One turn moves each row of this set onto another row. After a few examples, where does it send each row asked below?
Dosu: [  5  -8  -6  -5  -6   4 -16   1   7  -7  -7  11   3 -13  -2   7   3   0
  -8   1   6   5   8  11  -6 -12 -10   9   7   8  -4 -13  -8  -3  -1 -12
  -7  -2 -19   1   4   2  12  12   6  -7  -9]
napuf: [ 14   2   4  -4  -5  -3   3  -1  -6  -6  -4   9  -1  -4   3   0   2   7
   5  -4   9   8  -1   2   8 -21  -4  14 -14   0  -6  -9   6   5 -13 -12
 -10 -16  -7  -6   0  -7  10   3  -5  -6  -2]
vifif: [ -2   7  -8  -5 -11   6  -2   5  10  -5  -1  -9   4  -7   0   1   7  -4
 -18   6   7   6   3   6   4 -12 -13   3  -6  10  -2   4   5   7   2 -21
   2   0  -2  -2   1  -3   9  -2   8   7 -14]
Todi: [ -3   5   2   1   3  12   0  -4  -4  -3   4  16 -13 -15  -5   4 -12   4
 -17  -4   6   8  -9   5   6 -17 -10  11 -16   4 -11  -5  -2   3 -10 -15
   2  -2  -9   0  14  -6  -1  -3  -1   6  -2]
Lisiv: [  0   8  -5  -9 -14   5  -1   6   3  -7  -7   2  -7  -3 -11   7   9  -1
 -11   2  -8  16  -9   9  -1  -8  -1  16 -18  10  -7  -3  -5   4  -4  -9
  -4  -7  -9 -12  -5   5  10  -5  11   7 -12]
vit: [ 12  -3   3 -10  -3  18   0   0  10 -11   0   3 -20   3   0   6   5  -2
 -13  -4   0  19  -5   0   9 -17 -10   9 -11   1  -6   5   6   3  -4  -4
  -2  -9 -10  -5  -8  -2  10  -4   5   1 -11]
Pagen: [  6  14  10  -1  -8   3  -8   0   9  -9  -6   4  -9 -14   3   8  -8   9
 -16   2   7   8   2  24   3 -19 -16  13 -12   6  -4  -3   9   5   1 -11
 -13  -4 -11   3   2   6  10   3  -3  -2 -11]
Kavov: [ 10  -6  -4  -3 -12   6  -7   6  -1 -13 -13  13 -15   1  -8   2  -7   8
 -15  -4   4  19   6  -2   3 -11  -8  11  -5   1  -6  -7 -13  -4   5 -14
  -4  -5 -20  -7   8   1   8  10  -2   2  -7]
tobo: [ 10   5   3  -5  -9  -2   3   3  -2   0  -6  -1 -19 -10   5  -4  -1   6
 -14   2  12   0  -3  13   2 -13  -2  19  -4  11 -13   2 -10  -2   3 -17
   2  -8  -1  -2  14  -5  -1  13   1  -6  -9]
Zinu: [ -9   6  -4  -2  -2   2 -10   6  -6   5  -8   2   3 -11  12   6   1   0
 -14  -4   4   2  -1   2   2  -7 -10  -4  -9   7 -10  -2  -7  -1   2  -9
  -5   1 -12  -2  -1 -13   6  -2  -4   2 -18]
Tado: [  5  -8  -5  -8   0   8  -9   3  -1  -1  -2  -2  -2  -8   7   3  -2   1
   1   8   3  13  -8  -3   3 -14 -10   5  -4  -1  -2  13  -7  -8   0 -12
   5  -4 -10   6   8  -4   5   2  -4  -7  -7]
Ralo: [  9  -2   4  -2   9  12 -12  -4  -3  -8   7   5  -7  -8   2   8   3  -2
 -13   9   3  18  -3   5   4 -12  -6  12 -11   0  -4   2  -3  -9   3  -3
   0 -12 -20 -13  15  -7  12   5   7  -7 -13]
Zol: [ 10  -7  -5   1 -10  -3   5   8   9  -7  -4  11   3  -2  -7  11   3  -1
 -25  -4   3   2   2   3   5 -10  -8  16  -4   2  -8 -17   0  -3  -2 -11
  -7  -3 -18  -3   1  -6   5  -1   2   4  -6]
bal: [  0  -6  14  -3 -13  -1   0  -4   1  -4  -7   3 -14  -4   0  12   4  -5
 -13  -8   9   7   1  14  -2 -11  -4   9 -15   2  -8   9  -3   0  -8  -1
  -3  -9  -5   3  -1   3   1  -4   2   3  -2]
nisu: [ 12   8   3  -9 -11  12  -8   0   4  -2   2  11  -6 -10  14   8  15  -4
 -11   6  10   4  -9   8  -7 -22   1  14 -18   9 -10 -14   2  -1   2 -11
  -2  -7 -13   0   8  -2   5   3   5   5  -3]
Lukun: [  6  10   6  -3 -14   4 -16   6  -4  -7   6  10  -8  -9   2   1  -1   7
  -6  -8  -4   9  -1   8 -11 -20 -11   9 -17   5  -2  -1  -8   1  -3 -29
  -1  -3  -5  -9   1  -6  10   4   2  -7 -18]
Pamo: [  9   6 -12 -14  -9  10  -7  -2   0   5   3   3  -5  -7   7  -3   1   7
 -17   2  21   0   7   5   1 -13  -8   9 -12   7 -12   4   3  -2  -2 -15
 -15  -8  -9 -10   0  -5  17   2   1  -5 -13]
kezu: [  6  12   9   1   0   1  -4   4   3 -11   3   0  -1  -1  -8  -2   2  12
  -7   4   7  14 -12  -1  -2 -10  -8  17  -6  10   3   6  -3   4   0 -14
  -4 -10 -20   6  12  -3   8   4  -6  -8 -10]

Zinu -> Ralo
Dosu -> Kavov
Where do these go?
napuf -> Pagen
Pamo -> kezu
Todi -> nisu
vifif -> Tado

One turn moves each row of this set onto another row. After a few examples, where does it send each row asked below?
Bedof: [ 11  -3 -10 -11   1   4   3   0 -14 -14  -8  -4  -7   1  -4  10   5  -2
  11  -7   7  10  14 -21  -4   1  14  -5   4   1  -4]
faso: [ 10 -11   6  -9 -12   4  -4   6  -9   5   5   4  -3   5   0   3  10  -1
   2   2   0   4   5 -13 -19   6   8  -1  -5  10   4]
Numiz: [  9 -11   3  -8 -12   0  -6   5 -10   7   5   5  -3   5   0   4  10  -3
   2  -1  -1   7   7 -16 -18   4   9  -1  -5   9   5]
paduz: [  7  -1  -8  -4   8  15   2   3 -16 -10   2 -12  -7   6   4  -1  -2  -3
  -7   4   9  -7   2 -17  -8  -6  12 -13   3   1  -2]
big: [ 11 -13   6  -9  -9   2  -3   7 -10   6   3   3  -3   4  -3   4   9  -1
   3  -2   1   8   9 -14 -19   2   9   2  -1  13   5]
seki: [ -3   2   8 -12  -3   1   6   2  -2  -4  -6   0 -10   0  -2  -1  -1   9
  13  -2  -1  -7  10  -9  -8  -2  -1  -3   1   7   7]
Felad: [-10   5  -1 -16   1   0  -2  13 -13  -7  -8   8  -9  11  -1   9  -2  -5
  -4 -16   6   3   4   2  -9  -6  -3  -8   1   0  -2]
pem: [  2  -2 -11 -15  -4   6 -13   5  -5  -9  -1  -3 -10  -1 -10  -3  -2  -3
   7   5   9   7  -2  -4  -7 -10   5 -19   6   5  -2]
tovez: [-10   3  -4 -17  -2   2  -4  14 -12  -5  -9   7  -8  15  -2   9   0  -6
  -3 -16   9   5   0   1 -10  -8   3  -5   1   1  -1]
pive: [ -6   2   8  -9  -2  -1   3   3  -4  -8  -5   0 -11  -2  -2  -3  -2   7
  14  -4   2  -7  10 -10  -5   0  -2  -4  -1   7   4]
Podo: [  6  -2  -8  -3   9  15   2   4 -12 -11   2 -13  -6   7   3  -2  -3  -1
  -7   2  11  -9   5 -19  -7  -6  10 -12   1  -1  -3]
poto: [ -9   4  -2 -16   0   1  -3  14 -12  -6 -12   9  -9  10  -2  10  -1  -5
  -2 -17   7   2   2   1 -10  -8   1  -7   0   1  -1]
zage: [-11   6  -3 -16   1   3  -3  15 -11  -7  -9   9  -8  12  -2  11   0  -5
  -3 -16   5   1   0  -1  -9  -8   3  -5   0   1  -2]
tebaf: [ 11  -4  -8 -14   2   0   2   4 -14 -12  -8  -5  -4  -1  -6  10   2  -2
  14 -10   8   9  11 -21  -5   0  15  -4   4   4  -4]
Reb: [-10   7  -1 -15  -2   3  -2  13 -12  -3 -10   9  -8  13   1   8   0  -7
  -1 -18   8   2   1   0 -11  -5   0  -4   0   3  -2]
Kuv: [  6   0 -10  -3  10  13   3   7 -13 -11   2 -13  -5   9   5   0  -5  -3
  -7   1  11  -8   5 -18  -9  -4  11 -10  -1  -1  -1]
nor: [  7  -2 -10  -2   7  15   1   5 -13  -8   1 -15  -5   6   2  -1  -4  -2
  -8   1  11  -9   3 -19  -7  -5   9 -10   0   1  -1]
Dugip: [  3  -2  -9 -13  -4   9 -11   6  -4  -9  -2  -1  -7   0 -13  -2  -2  -6
   6   2  10   7   1  -1  -8 -12   0 -18   7   2  -1]
peti: [ 11 -12   1  -8 -11   4  -3   7 -11   5   5   1  -2   7  -2   5   9  -1
   2  -1  -3   6   7 -15 -19   5  10  -3  -4  12   4]
mibod: [ 10 -12   5 -11 -11   2  -6   5  -9   5   3   2  -3   3  -2   2  10  -3
   2   1  -2   7   8 -14 -18   4  10   0  -3  11   6]
nes: [  4  -1 -10  -4  10  15  -1   5 -15 -10   3 -10  -6  11   4  -1  -6  -3
  -8   4  11  -8   3 -19  -7  -7   8 -10   1   0   0]

Podo -> mibod
paduz -> big
Reb -> nes
Where do these go?
tebaf -> pive
tovez -> Kuv
nor -> Numiz
seki -> Dugip

One turn moves each row of this set onto another row. After a few examples, where does it send each row asked below?
sis: [  4 -13   3  -7  10  12   5  23  -1   8   9  -8   4   1  -6   1  -4  -6
  -7   8 -10 -12]
mef: [ 11 -11  -3 -10   9   3  -3  22   6  -3  15  -9  -3  -5   2  -8  -5  -2
   4   3 -25 -13]
sav: [  2  -4   9  -2  12  14   6  26  -3   4  13  -4   0  -5   1   0  -5  -2
   0   3 -18 -15]
godeb: [-3 10  4 -4 10 15 -4 30  3 -5  2  4  7 -7  2 -3  0 -1  4  2  3 -8]
bogod: [ 10   0   2   2  -9   4   1  23   7 -15   1  -8   0  -8   6   1   3  -3
   9   0  -9 -17]
biz: [ -3   2   2 -10   7   0 -15  25  15  -8   8  -6  -1  -2  11  -9  -4   6
   6   1  -8 -11]
kepuz: [  2   5  -2  -8   6   3 -17  23  16 -16  -1  -3   3  -3   4 -10   2  -1
   7   3 -12 -10]
filum: [  7   4   3  -2  -9  -2   2  20   2 -14   0  -6   1  -7   8  -3  -2  -2
   8   3  -7 -18]
Godo: [ -5   7  11  -6  11  17  -6  32  -1  -5   7   7   3  -2   2  -9   0  -1
   6  10  -8 -13]
zoti: [  2  -8   5  -6  10  -1  -9  18   9  -3   6 -11  -9   2   0  -5   0   4
  -6   7 -22 -15]
Nesa: [ -5   0   7 -10  10  16  -3  31   3   1   6   1   9  -2   2  -3  -3  -3
   3   6   6 -11]
met: [ 10   2   0   1 -10   3   4  17  -7  -6   2  -1   1  -3  -4  -7  -5  -5
   1  14  -6 -11]
laren: [  0   0   7  -7   8  12   5  18  -7   3   8  -9  -4  -3  -8   1  -2  -5
 -11   0 -10 -17]
surob: [  7  -9   4  -9   1   4  -7  14  11  -7  12 -15   2   3  -2  -1   2   4
  -3   0 -22 -17]
Mazen: [ 10   0  -2   3  -9  11   1  21  -5 -11   1  -2   4  -2  -6  -7  -3  -8
   1  12  -7  -7]
muv: [  3   7   8 -15   6  16  -9  30   4  -8   3   4   9  -7   0  -4  -6   2
   2   3   3 -10]
suri: [ 13   1  -4   1 -11   8   0  25   4  -9   5  -3   3  -9   1  -4  -3  -4
  10   5   0  -9]
Dobo: [  7   2   5   0  -9  -1   2  15  -3 -13  -2  -7   0  -1   1  -5  -2  -5
   1  10 -15 -17]
vonar: [  9  -6   0 -12   4   0  -7  13  10  -1   8 -15  -9  -5  -3  -4  -1  -1
  -3  -2 -17 -19]
pora: [  8  -3   9  -9   9  17   3  24  -5   2   5  -3   6  -5  -9   3  -8   0
  -9   6  -7 -11]
sab: [  1  -6   3  -5  13   8   1  24  -7   4   9  -3  -4  -1  -7  -4  -2   0
 -12  10 -10  -8]
let: [ -6  12   5 -11   5  16  -7  24  -3  -4   6   1   3  -2  -4  -9  -6  -4
  -2   3   3 -10]
supil: [ 11   3  -1  -2 -10   2   4  22  -1  -7   4   0   2 -10   4  -6  -5  -2
   8   7   1 -13]
simaf: [-5  4  0 -9 11  9 -5 31 -1 -1 12  2  3 -4  3 -8 -6  1 -1  3  4 -4]
vav: [ -2  -2   2 -15   7   5 -16  27  16 -12   2  -4   5   2   7  -9   1  -3
   8   5  -5 -15]
fov: [  9   0   3 -18   4   5 -18  22  15 -16   1  -6   4  -3   3  -7  -4   3
   4   1 -13 -14]
Fosal: [  7   0   4   4  -7   6   2  19  -2 -17  -3  -8   1   0  -2  -1   3  -8
   1   7 -16 -16]
soro: [ 12  -9  -5  -4   7   1  -7  15  10  -5   3 -11  -3  -2  -5  -5  -1  -3
  -4   5 -24 -10]
zonem: [  4   0   0 -16   0   5 -15  23  14 -14  13  -5   8   0   4  -9   2   5
   6  -2  -5 -12]
zole: [  4  -6   8  -5   5  15   2  19  -3   2  12  -6   5   3 -11   1   3   2
 -10   7 -11 -13]
gef: [  0   3   4 -11   3  16  -6  27   0  -5  13   4  11  -1  -5  -6   3   2
   0   5   5  -8]
fuz: [  3   6  -3 -15   0   4 -18  19  15  -8   7  -5  -2  -4   1 -14  -5   0
   7   1  -4 -13]
misu: [ 15 -10   4 -12   6   6  -6  16   6  -5   4 -13   0  -2  -5   0  -6   0
  -7   4 -23 -15]
Balun: [  7  -4   1   1  11  13   7  23  -3   6   6  -5   1  -7  -7   2  -3  -3
  -7   3 -10  -7]
riki: [  5  -1  -2 -14   8   5 -16  28   8 -12   9   2   0  -2   3 -17   0  -2
  10   9 -15 -11]
deg: [  7 -15  -1 -12   8   1  -9  18  12  -5   5 -13   0   4  -1  -6  -1  -5
  -2   7 -20 -15]

vonar -> laren
zole -> gef
Where do these go?
misu -> pora
mef -> sav
Dobo -> met
kepuz -> soro
deg -> sis
simaf -> biz
suri -> bogod

One turn moves each row of this set onto another row. After a few examples, where does it send each row asked below?
lize: [ -7   5 -10  -4   1  16  -7   5   5   0  -1  -7   3   7  -7   0  -1  -2
  10]
Mude: [  6  -1   8   3  -1  -3  -5 -10   3  -4   5 -15  -3   5   7   8   0  -1
   0]
Lat: [ -3  -4   6  -9   1  -3  -3 -10  -6   0  -8   7   0  -6  -5   3 -11   5
   3]
Luf: [  3   5   4  -3   3   7  -5  -4  -6  -1 -13  -2   6   5   9   2 -10 -11
  -1]
Bevut: [  3  -4   1   0 -10 -10  -7 -10  -7  -6  -8 -12  -1  -4  -1   5 -10   6
   8]
vama: [  4  -4   1  -5  -4   9  -8   2   9   5  -5 -17   8   9  -2   0  -2  -9
   1]
Nobe: [-6  6 -6 -6  1  4  5 -3  1  1  2  8 -3  2 -4  2 -1  4 16]
nimeb: [  1  -9   7  -5   0   2  -6   1  -2  -1  -6   0   9  -3  11   1 -12  -4
  -6]
Simep: [  9   4   6  -1 -11  -6  -3   4  -1  -8  10  -9   6   3  -2   9  -1   8
   6]
larof: [  0   1   3  -7  -3   5  -7  -1  -1   1 -12   4  11   4   8  -4 -11  -9
  -1]
novun: [ -1   5   2  -9   0  -3   1  -3  -1   3 -11  11  -1  -2  -3  -2 -11  -1
   6]
zefo: [-2  2 -1 -4  0 11 -9 12  7  1 -5 -7  5  6 -1 -2 -6 -9  0]
dum: [  2  -5   0   1  -9  -2  -5 -13  -2 -11   0 -11   3   0  13   7  -8   3
  -1]
babo: [  4   6   2   4  -8  -5  -5  -3 -14  -9   1  -8   4   0  -2   6  -5   5
  14]
piva: [-5 -2 -8 -5 -6  9  1  3 12  3  5 -6  4  6 -4 -2  4 -1 13]
fumag: [  4   8   1  -1  -6  -4  -8  -5 -13  -6   2 -10   2   3   0  10  -3   9
  14]
zod: [ -3  -4   1  -1  -2  10  -8   2   5   6  -4 -10   8   8   3  -6   0 -12
   5]
Reke: [  2  -2   2   5 -11  -8  -4 -10  -4 -11  -7 -12   2  -3  -4   1 -10   3
   4]
bife: [ -9   2  -6  -9   1  11  -1  -2   3   2  -2   1  -6   0 -13   0  -6   4
  11]
ruz: [  0  -5   3   4   5   6  -8   8   3   0   0 -14   8   4   8   3   1 -10
   3]
Mut: [  2  -3   2   3  -8   1  -2 -14  -1 -13   3 -10   5   3   7   4  -6   2
  -4]
kekub: [-3 -1 -9 -7 -7 15 -1  0  3  2  8 -9  6  6 -2  6  3  3 14]
bona: [ -1   1  -8  -1   1   3  -3   6  10  -3   2 -12   6   6  -9   6   5   3
  12]
bugu: [  9   4   4  -4  -8  -6  -4   1   4  -5   9 -12   2   5   1  12   0   8
   5]
did: [ -7   1  -1 -11   0  10  -1  -1  -2   0  -4  11  -3  -4  -3   0 -13   1
   1]
papo: [  1   3  -2  -8  -3  -2   5  -1  -1  -3 -10   8   0  -5   2   6 -15   0
   2]
Vabef: [  6   0  12   3  -3  -2  -2  -8   1  -5  10 -13  -2   5   2   6   2   0
   1]
rutip: [ -6   4  -8  -7   2   4   0  -8  -3  -4   0   1   2   2 -10   8  -2  11
  14]
Vadul: [ -5   2  -3  -5   0   3   5  -4  -3   4   2   1 -10  -5  -7   5  -4   2
  18]
vano: [ -3   1   6  -6   3  10  -6   6  -2   3  -7   3  -2   0   3  -2 -11  -9
  -4]

bife -> vano
bona -> Lat
Where do these go?
Vabef -> babo
Nobe -> larof
kekub -> papo
bugu -> Bevut

One turn moves each row of this set onto another row. After a few examples, where does it send each row asked below?
varog: [-2  6  0  9  3  4  5  9 -1 -2 -5 -8 -1 -7 -5 -7]
Fud: [ 0 -9 -8 -3 -4 -1  4  4 -9  8  6 -5  3  6  2 -3]
fifaz: [ -4  -1   6  -5   1   3  -4  10 -11   9  -3   2  -5   8  -2   5]
Gup: [-4 -8 -1 -2  8 -7  1 13 -2  0  5  1  4  4  6  8]
sose: [-10   1  -1   2  -4   5  -4  -1   2   0  15  10   0  -3  -1  -7]
foseb: [ 7  8 -7  0  1  1 -3 -2 -2  6  4 -1  3 -6 16  1]
gigo: [ -4  -9  -2   2   5  -6  -8   0   0  -2  -1  10   0   1   2 -11]
Gemap: [-18   4  -5   3  10   0   2  -4   6   3   5   3  -8  -2   6   8]
Merol: [-3 14  1  2  7 -6 -2  5 -4  6  0 -5  5 10 -3 -5]
delo: [-8  8  2  6  1 -3 -2 11  7 -2 10 -8  8  4  6  2]
pom: [ -2   4  -7   5   4   3  -3  10   7   5  -6  -8   3 -10   4  -4]
giba: [  3   3  11   4   0   6  -1   6 -11  -2  -4   3  -6   0  -4   2]
rogi: [-1  4  7  7 10 -1  1 -8 -4  9  2 -6 -1 -3 15 -2]
Pobu: [-10  -7   2  -1  10   5  -7  -8   4  -1   7 -11   4   0  -3  -6]
mume: [  3  10   8   3   3  -2 -11   0  -1   0   8   7   6   5   5   2]
nake: [ -5 -13 -10  -3  -4  -1  -1   4   3  -1   4  -8  -3   4   7  -3]
kefo: [-3  5  7  2  1 10  4 -2 -6  1  3 -1  2 10 -8 -7]
supiv: [ -4  -3   5  -1  10   6 -11  -9   0   3  -3 -15   1   0   3  -2]
Siv: [-17   9  -2  -1   5  -5  -2  -2  -3   0   3   4  -5   6   6 -10]
kis: [ -2  -7  -9  -4   1  -3  -4  -3  -2   3  -5  -1  -7   7   2 -11]
Gosul: [-5 -2 -3  0 14 -1  1 -3  0  5  4  7 -4  0  3 15]
gobu: [  3   2  -4   3   6   2  -8  -1  10   8   7  -3 -13  -8  -2   1]
tunak: [-2  8  2  5 -4 -1 -5 -4  6 -4 -6  1 -6 -5 -2 11]
rir: [-5  3 -2  2 -7 -1  5  1  2 -1  3 -5 -3  0 -7 15]
Tuk: [-7 -2 -1  3 -8  2 -8  2  0  2 -2 -6 -5 -1 17 -4]
dib: [-13   0   7   7  14  -6   5  -5  -2   4   7  -2  -1   2   7  -7]
semuv: [ 4  2  7  8  4 10 -4 -1  6 -6  2  3  7 -4  1 -5]
Duru: [-4 -7  9  5 11 -3  6  0 -5  6 10 -4  3  1 10  5]
mas: [ -2  -4   0   0   6   1  -6   8   6   8   5  -7 -15  -1  -3   8]
piz: [-5  7 -9  2 10  2  5 -6  0 11  1 -3 -5 -3  5 10]
saku: [  2  -9  -4  -3  -5   2 -10  -4   1  -1   1   3  -6   1  11  -3]
fidu: [ -5  -9   8  -4   6   7  -9  -7  -3   2   9 -10   2   4   0   3]
taga: [-6  2  6  8 -5  7  3  5 -1 -8 12  2 -2 -6 -2 -2]
lilo: [ -7   1   9   5   0   9   2  11   3  -4  -4 -11   3   4   3   2]
dun: [ -5   5  -3   4   1  -5   2  -5   4  -3  -1   3  -2  -1 -14   5]
nonog: [ -6   1  -3   0   4   1  -5  -1   4   8  11  -1 -17   2  -8  -1]

taga -> varog
tunak -> rir
Where do these go?
foseb -> Gup
lilo -> kefo
mas -> nonog
Fud -> gigo
nake -> kis
Pobu -> supiv
Merol -> mume
pom -> fifaz
rogi -> Duru
Gemap -> piz

